In the data rows, 128 means zero.
Some points:
[129  89  75 130 105 136 135 160 138 127 146 125 129 116 127  89  72 127
 167  92 146 110 150 114 104 119 141 121 120 153 135 108]
[117 143 174 131 158 101 123 119 101 166 109 109 112  95 151 164 110 123
 103 119 109 144  68 129 156 147  99  99  91 136 149 142]
[ 70  87 119 104 120 162 116 170 103 132 178  70 144 150 168 151 148 132
  69 134 162 124  78 165 125 113 125 124 102 188  99  85]
[103 116 132 144 200 122 128 180 131  91 133 142 139 160 152  76 123  54
 130 145  82 124 167 131 115 127 132 103  97 134 147 142]
[148 151 147  98 116 150 144 102 137 141 125 122 133  81 134  96 126 105
 107 102 174 118 116 122 119 130 120 164 105 145 123 102]
[105 144 126 144 129  85 162 116 113 168 161 140 183  92 136 121 148 122
 138 138 120 119 145 123 129 155 122 140 105 157 120  99]
[102 104 146  96 130 134 134 146  97 126 143 130 171 149 119 120 142 145
 176 125  84 194 135 106 105  98  92 133 142 141 128 170]
[153  91 122 120 178 166 139 125 138 155  65 141 232 152  97 133 142 150
 110 163 141 179  92 103 132 122 172 121 106 134 182 117]
[169 129 117 129 137 151 134 133 116 107 158  84 146 161 160 103 125 121
 120 133 142 137 127 125 183 158 132 139 158  54 103 127]
[143  95 115 133 135 118 148 135  90  99  97 110 105 116  95 117 148 142
 148 107  95 134 108  92 117 125 109 170 116 129 109  89]
[132 149 122 158 166 124 133 132 109 136 111 170 133 121 149 121 111 136
 131  95 125 120 102 136  99 135 152 166 136 120 111 121]
[141 111  62 123  79 115 110 108 156 123 121 102 124 141 139 131  82 120
 103 122 125 131 140 160 123 140 129 162 122 122 163 117]
[148  97 138 133 134 110 157 142 112 134 117 150 130 153 163 143 155 162
 125 158 115 129 143 158 163 116 139 127 153 177 119 134]
[ 92 167 135  88 127 146 129 101  74 123 126 128 162 138  65 111 115 108
  76 167  90  62 162  68 169 107 173 136 141 139 104 144]
[ 97 103 183 146  92 178 194 127 120 134  94 110 150 143 139 164 131 141
 134  75 132 115 121 153 165 134 179 169 171  99 122 102]
[143 137 133 112 128 121  97 124 140 128 124 105 110 131 126 122 125 125
 156 109 103  99 133 142 128 127 126 112 123 140 122 111]
[119 170  86 123 116 160 128 154 150 130 122 136 110 160 132 156 113 105
 162 160 127 150 105 148 125 104 152 128 134 165 147 138]
[148 131 153 140 165 119 122  83 112  93 148 126 152 138 156 163  79 107
 171 152 139 124 117 130 100 132 193 153 137 151  88 138]
[126 137 126 151  47  73 124 100 124 143 110 139 151 175 102 117 108 110
 114  74 137 152 145 146 106 171  91 108 104 152 122 147]
[179 151  83 113 162 142 125 141 109 127  99  85 129 110 145 112 142 170
 100 134 138  95 120 119 122 158 105 105 145 121  96 152]
[ 83 111 129 133 104 112 129 133 167  98 125 128  86 104 136 114 122 114
 107 118 117 135  86 140 166 134 123 150 139  99 134 159]
[118 145 131 106 130 159 108 162 134  72  73 137 166 126 150 109 155 167
 125  98 111  73 147  90 102  94 116 139 119 155 134 125]
[109 172  99 158 114 151 125 154  85 108  99 118 143 152 115 145 133 147
 153 129 162 110 128 150 165 147 104 129  83 107 132 155]
[110  66 122 147 152 114 167 136 168 135  66 145 112 145 142 174 144 136
 123 126 144 110 149  79 134 150 155 127  61 120 107 168]
[139 130 161 133 141 130 142 149 108 137 121 128 120 102 127 130 144 109
 104 152 146 149 109 141 113  84 136 141 125 118 109 152]
[176  83 153 109 114 122 107 140  94 141 151 154  88 131 146 138 125 119
 119 131 112 103 158 123 125 132 143 160 113 183 169 152]
[116 103 152 115  76 130 126 110 121  81 102  95  85 121 102 129 158 118
 141 154  94 117 123 131 120 103 170  68  91  81 121  65]
[117 109 137 133 138 113 118 102 136 112 134 116 120 118  80 126 123 159
 134 104 104 119 116 161 135 138 115 117 150 128 141 120]
[124 125 130 106 142 104 132 139 134  96 132 110 124 129 137 132 106 160
 101 138 154 152 156 130 135 130 126 132 104 112 105 164]
[126  92 115 115 116 109 114  98 144 138 136 140 146  94 136 136 149 147
 146 161 124 119 152 175 135  94 124 113 131 114 127 178]
[141 145 151 129 116 157 113 131 119 129 121 137 143 114 141 168 134  82
 156 109 111 109 136 153 110 144  97 160 134 128 110 135]
[119 131 115  93 148 117 107 115 163 163 135 104 132 175 143 119 190 106
 163 153 116  96  89 111 119 169 155 124 149 108 133  98]
[180 108 142 166 126 130 130  71 110 159 101 117 129 150 142 128  79  90
 127 152  93 140 143 105 142  76  70 118 115 116 132  89]
[137 121 146 126 134 120 116  94 145 132 129 158 119 159 134 148 132 159
 130 137 153 134 163 132  92 118 116 131 165 136 118 116]
[122 172 136 150 144 113 118 125 131 140 132 111 124 100 109 110 141 150
 115 144 155 138 128 149 100 103 121 118 140  88 164  99]
[110 111 134 134 159 185 116 113 162 137 114 152 106 116 120 148 166 138
  95 191 114 142 141 135 136 144 123 165 155 138 113 129]
[113 158 157 177 136 129 142 147 130  92 151 119 135 179  90 173 151 130
 104 125 121 133 132 105 125 111 118 156 129 144 178 150]
[161 128 160 107 136 136 109 117 131 115 147 110 121 124 119 118 131 135
 117 117 124 109 117 130 146 157 117 113 103 125 148 128]
[124 117 125 114 113 113 128 106 101 120 142  97 121 119 137 113 104 159
 121 133 119 145 151  99  85 133 141 113 114 106 141 133]
[125 126 118 116 179 152 127 140 106 174 137 140 109 167 103 148 142 124
 167 104 147 127 133 157 132 123 148 112 109 102 130 136]
[133 142 163  76 128 130 143 155 144 145 121 150 125 137 149 137 149 125
 116 126 142 141 142 131 157 125 102 106 147 143 130  83]
[117 120 111  86 136 136 128 130 147 175 184  82 116  92 103 152 145 150
 115  90  78 158 132 115 140 101 150 190  87  92  99 133]
[150 150 142 154 114  85 140 200 147 164 147 138 140  99 173 184  87 143
 116 118 113 108 126  91 149  93 107 101 151  63 165  87]
[135 104 118 113 143 146 134 122 133 143 157 187 117 167 121 133  99 131
 107 128 141 121 104 105 136 154 150 113 148 110 140 142]
[152 140 124 212 113 146 148 153 116 190 151 122  94 108 124  85 163 179
 141 134 133 145 147 131 144 112 189  84 149 177 129 142]
[143 135 137  68 116  87 148 141 140 125  92 145 109 131 100  97  91 128
 113 127 165 126 104 145 134  99 103 136 137 135  75 127]
[109 114 120 144 116 104 126 139  94 130 121 141 152 133 125 109  92 119
  93 188 142 100 109 157 140 129 138 145 120 132 113 109]
[ 86 161  82  95 143 113 157 109 125  90 132 143  97  84  73 182  85 101
 150 133 101 127 129  88 164 119 102 109 152 167  90 106]
[126 133 132 135 121 164 141 107 158 161 123  93  96 122 133 144  98 116
 127 124 122  97 147 135 121 135 105 136 116 118 111 145]
[162 141 125 111 147 123  96 153 146 132 132 123 131 140  92 117 111 150
 140 108 110 122 116 145 139 117 132 113 119 147 123 131]
[155 116 130 143 132 174 153 156  85 123 127 154  94  84 129 154 148 173
 149 149 133 135 137 126 137 153 128 134 115 121 139  95]
[120 139 122 134 118  91  82 102 115  97 163 172 108 159 151 127 128 183
 109  88 124 130  93 100 154 123 145 133 126 129 104 102]
[169 142  91 118  86 129 193  85 134  95 170 152 147 127 145 136 147 127
  96 136  97  92  76 143  59 124 113  86 116 133 161 149]
[155 112  73 152 110 118  44 162  98 124 117 143 147 125 107 169 177  86
 121 123 134 160 171 126 141 125 131 138 145 128 125 136]
[161 135 161 134 116 112 152 140 119 119 135  95 116 137 108  95 162  95
 138 105 148 154 105  99 113 130 133  97 128 126 111 138]
[119 123 136 119 113 112 153 122 148 157 119 105 122 132 135 126 122 143
 132 128 139 135 125  90 160 156  95 130 129 142 126 124]
[ 85 128 142 110 150 122 144 146 147 145 186 136 142 111 100 148 152 134
 119 110 168 111 168 135  84 154 147  95 134 116 131 120]
[116 124 115 159 150 144 112 120 143 116 149 156 131 129 152  76 127 126
 131 109 112  93 118 146 143  70  98 136 118 114 130 146]
[139 188 149 124 146 134 180 126 157 153 137 142 148 161 131 162 134 131
 138 120 102 136 132 185 138 110 152 139 128 146 117 145]
[ 89  94 132 138 140 105 114 117 121 141 101 102 140 127 121 113 101 150
 137 123 107 121 150 122  95 120  86 101 152 119 120 137]
[138 116 108 134 103  96 121 153 130 114 115  92 129  90 128 131 118  84
 113 113 122 135 107 107  86 135 132 118 209 126 130 140]
[102 113 125 146 157 106  95 103 134 114 125 124 122 103 125 100 120 125
 166 124 157 124 109 138 117 180 111 122 149 156 174 111]
[103 137  93 145 133 159 136 134 158 101 131 146 112 154 118  91 103 137
 109 148 104 172 124 141  97 131  97  96 140 120 106  83]
[138 109 136 127 115 149 152 118 123 113 155 172 155 117 134 135 136 110
 147 122 154 122 152 146 172 156  87 100 159 129 118 158]
[ 84 114  99 125  91  88 104 121  92 137 115 148  99 121 105 109 148  96
 119 141 125  82  67 123 110 107 111 143 110  82 113 105]
[124 144 138 118 136  84 143 129 130 154 115 123 127 159 134 127 148 131
 129 136 148 118 164 138 122 122 125 162 136 116  97  99]
[148 104 143 134 115 148  95 143 155 117 144 159 154  83  92 126 107 106
 141 116 148 140 105 128 136 113 134 109 101 124 110 126]
There is one direction along which these points spread out most. Take the direction at right angles to it along which they spread out most. Go by this last direction. For each point below, how far along it does it lie, from 0 to 99? 50 is the average, and the first point above lies past it. One standard deviation of the points above along it is 16.
[132 116 116 137 149 130 120 104 130 116 124  73 118 136 133 128 118 113
 143 156 176  99 125 115 119  90 122 114 149 140 135 149] 58
[ 85 137 161  73 104 141 140 141  71 153 118 130 106 122 119 111 102 164
 157 131 112 153 148 146 141 132 140 165 150 110 202 155] 41
[137 144 112 146 139 166 113 128 146 154 132 119 119 122 121 101 107 110
  98 133  96 142 128 129 108 187 135 121 127 114 127 121] 56
[156 149 151 140 109 107 126 142 166  75 145 119 153 112 135 130 117 133
 159 166 133 158 153 169 120 179 132 133  92 117 136 121] 68
[119 142 163 167 111 154  71 102 157 126 147 104 152 127 128 123 123 135
 117 124 140 120 120 103 137 128 124 137 138 150 120 118] 51
[121 146  71 127 147 128 123  43 106  81 120 129 128 102 190 118 127  79
 151  85 162 195 161 112 156 100 132 112 118 130 170 116] 72
[157 146 142 139 145 144 138 125 136 112 149 140  73 139 123 128 133 113
 114 145 189 142 142 113 111 125 110 167 123 132 171 130] 57
[129 111 124 143 136 113 140 112 140 131 134 140 126 121 105 121 143 119
 126  97 126 124 122 145 137 125 112 145 128 110 118 159] 52
[103 157 134 100  94 150  68 117 108 131  93 155 106 119 161  98 133 115
 111 106 127 141 129 120  57 132 155  49 133 108  97 159] 66
[128 151 145 150  88 134 129 159 168 153 133 160 142 139 163 115 146 158
 204 191 139 152 116  74 150 146 138 168 119 146 132 169] 62
[140 151 115 125 131  98 126 144 157 114  86 129 118 102 136 134 163 112
 103 104 112 131 147 151 163 145 179 140 146 152 154 130] 48
